In the rows, 128 means zero.
A single turn carries every row of the set below to another of its rows. Some are shown first; where does it send the rows asked next?
J_108: 135 151 98 103 120 150 134 114 150 142 153 94 143 135 144
J_325: 96 134 130 125 103 126 141 148 151 108 147 69 127 134 122
J_993: 135 122 145 152 156 88 107 127 87 117 144 132 120 126 121
J_461: 130 132 131 132 100 150 137 130 165 129 110 167 155 166 118
J_452: 121 108 133 94 115 104 98 111 153 96 116 160 128 144 143
J_223: 96 120 162 117 109 121 118 126 129 112 82 167 141 130 121
J_286: 133 144 151 147 143 98 86 134 88 138 138 152 125 115 112
J_279: 97 135 128 107 118 145 132 142 157 103 146 82 126 111 124
J_349: 148 154 123 109 145 137 99 103 120 154 145 147 147 108 144
J_814: 108 151 139 160 117 129 127 174 124 118 140 106 118 132 81
J_742: 118 139 124 136 98 154 154 131 160 117 102 148 154 168 122
J_296: 139 134 113 123 94 114 122 136 116 141 97 161 113 177 110
J_459: 99 136 163 159 112 105 119 169 116 117 135 111 122 128 94
J_575: 114 136 154 162 126 119 146 164 127 128 143 113 141 142 78
J_66: 138 154 132 122 149 157 105 117 113 150 135 152 143 94 128
J_644: 108 143 167 159 115 113 126 171 128 117 140 120 136 134 90
J_19: 103 133 136 104 109 114 136 149 155 100 152 75 124 135 124
J_238: 144 147 105 116 112 111 114 126 121 135 99 172 127 174 111
J_287: 135 113 109 139 102 106 122 121 133 95 113 132 109 178 151
J_116: 146 157 84 102 131 150 123 118 129 138 148 102 120 128 139
J_160: 118 120 115 139 105 100 127 129 121 90 97 127 107 174 138
J_184: 101 115 138 99 131 116 142 135 157 104 155 82 138 126 120
J_255: 142 148 142 108 143 142 112 101 113 153 137 147 150 104 152
J_639: 131 133 147 109 153 142 127 105 111 159 132 148 159 103 128
J_911: 145 144 150 156 145 95 95 136 87 126 141 148 120 125 127
J_496: 148 144 88 96 137 127 143 117 125 152 149 102 132 148 122
J_18: 141 159 100 91 119 147 141 121 137 151 147 97 133 142 138
J_608: 97 107 163 121 97 135 127 125 139 114 89 156 139 134 133
J_667: 126 138 146 149 150 102 85 139 95 109 140 137 110 107 117
J_437: 127 120 119 96 124 113 107 102 160 89 113 151 139 146 154

J_496 goes to -> J_993
J_66 goes to -> J_814
J_349 goes to -> J_459
Now find these:
J_255 goes to -> J_644
J_437 goes to -> J_223
J_452 goes to -> J_608

A single turn carries every row of the set below to another of its rows. Some are shown first; where does it send the rows asked next?
J_964: 126 121 133 155 124 138 160 78 103 104 156 138 114 141 127 139 189 126 104 105 146
J_521: 152 113 143 89 116 110 162 114 109 110 94 164 140 173 106 99 129 148 117 106 183
J_85: 78 148 116 140 109 139 147 98 81 118 165 120 120 159 168 114 170 132 140 93 146
J_394: 84 137 121 146 117 133 164 97 85 109 173 123 121 149 169 124 168 130 130 93 139
J_210: 116 145 118 140 100 153 120 81 103 124 137 127 116 165 117 118 191 127 122 94 164
J_870: 112 146 120 87 103 128 188 148 118 125 124 86 141 172 135 112 139 125 153 117 113
J_246: 114 135 128 95 119 119 212 145 102 114 130 102 142 161 149 121 135 125 146 111 114
J_776: 97 126 130 152 116 124 161 97 118 111 179 102 120 143 152 130 174 127 125 119 122
J_215: 136 76 81 107 110 145 129 146 167 95 127 149 129 164 122 115 153 130 110 87 136
J_714: 106 153 119 85 103 130 185 147 107 126 119 92 142 175 140 107 140 127 159 107 121
J_640: 95 143 120 141 97 134 133 100 126 127 168 90 119 158 139 114 179 127 138 117 130
J_745: 100 74 87 132 74 124 179 101 130 83 98 140 148 169 142 90 106 129 136 115 157
J_402: 80 154 113 135 98 142 133 99 94 125 161 108 121 164 158 109 172 131 143 96 147
J_708: 130 122 134 154 114 135 150 78 122 110 154 123 113 144 116 136 192 121 104 112 141
J_99: 157 108 146 92 116 108 164 116 128 113 95 155 137 167 95 101 129 143 113 119 174
J_986: 102 146 120 88 112 127 200 147 87 116 123 106 142 170 154 114 134 127 153 99 124
J_441: 101 72 89 133 74 123 178 102 141 84 101 134 148 167 137 87 109 126 136 124 153
J_162: 115 134 128 94 113 118 208 144 116 113 130 94 144 164 141 120 138 123 146 117 108
J_241: 155 111 145 93 114 109 162 119 127 116 94 157 139 171 94 100 129 147 117 115 175
J_132: 98 75 88 134 68 124 169 103 139 87 97 133 149 174 138 86 108 128 136 121 157
J_949: 119 89 74 105 115 154 129 143 125 94 118 170 129 171 143 109 146 136 118 64 157
J_558: 128 129 129 151 106 141 133 79 130 121 149 115 114 154 107 129 195 124 110 112 146
J_192: 104 153 118 85 105 128 191 145 96 125 118 99 141 176 147 108 135 127 158 101 126
J_615: 96 78 85 133 73 127 174 99 132 87 100 138 149 171 141 86 108 128 136 116 160
J_52: 154 114 143 88 112 111 157 118 122 116 93 157 137 174 97 97 130 148 118 111 179
J_651: 111 146 119 143 108 153 129 79 84 119 139 138 114 164 128 119 187 129 122 84 166
J_100: 153 104 146 95 120 106 172 116 113 108 98 166 139 167 105 105 126 147 110 112 177
J_127: 123 81 79 108 122 148 143 144 121 86 125 177 129 163 150 115 142 134 111 65 152
J_847: 135 67 85 118 126 138 151 145 147 80 135 164 129 153 136 125 149 133 102 84 133
J_128: 135 69 87 113 120 140 143 148 163 87 135 155 129 155 127 122 153 131 103 89 132
J_867: 103 74 89 135 71 124 175 102 143 85 101 133 149 172 135 87 110 126 135 123 154
J_723: 158 104 148 95 121 105 170 117 125 107 98 163 140 166 100 106 128 146 113 115 174
J_167: 99 77 85 132 70 125 171 101 135 87 97 138 149 172 138 84 108 129 136 117 160
J_172: 92 129 128 153 119 126 169 97 99 107 179 115 120 143 163 132 169 130 126 108 128
J_810: 100 70 89 137 75 124 180 100 132 81 101 138 147 168 142 89 108 126 134 119 156
J_415: 98 133 128 147 107 127 146 99 131 119 174 92 119 150 142 124 178 125 128 123 122
J_675: 101 71 89 139 75 123 180 100 137 83 101 135 149 169 140 90 108 129 134 122 154
J_817: 121 91 74 103 105 154 117 147 142 100 117 159 128 173 134 104 149 135 119 71 152
J_432: 87 152 116 134 94 141 127 98 113 130 162 97 119 163 147 110 177 129 144 105 140
J_970: 113 136 122 148 117 147 146 77 77 110 146 149 114 154 134 126 184 128 116 85 164
J_233: 151 113 141 91 111 111 159 118 115 112 92 161 139 175 101 98 128 147 119 109 182
J_878: 108 139 123 91 119 123 210 147 90 112 126 107 143 165 155 120 134 126 149 104 119
J_543: 152 108 145 93 118 109 170 117 111 108 96 168 140 169 104 101 126 148 116 107 179
J_131: 120 141 123 143 99 147 122 80 120 124 142 117 112 161 109 118 194 125 118 104 155
J_987: 119 128 130 157 123 141 159 75 86 106 153 147 112 147 134 133 187 128 106 92 156
J_405: 127 72 83 116 127 142 153 144 131 81 131 175 130 155 149 123 146 133 105 72 142
J_618: 116 138 124 91 107 120 196 146 124 121 129 88 142 166 135 116 141 126 148 120 110
J_487: 130 87 76 105 105 152 118 148 157 101 121 150 130 171 125 106 156 134 119 80 144

J_415 goes to -> J_776
J_405 goes to -> J_127
J_870 goes to -> J_618
Now find these:
J_708 goes to -> J_964

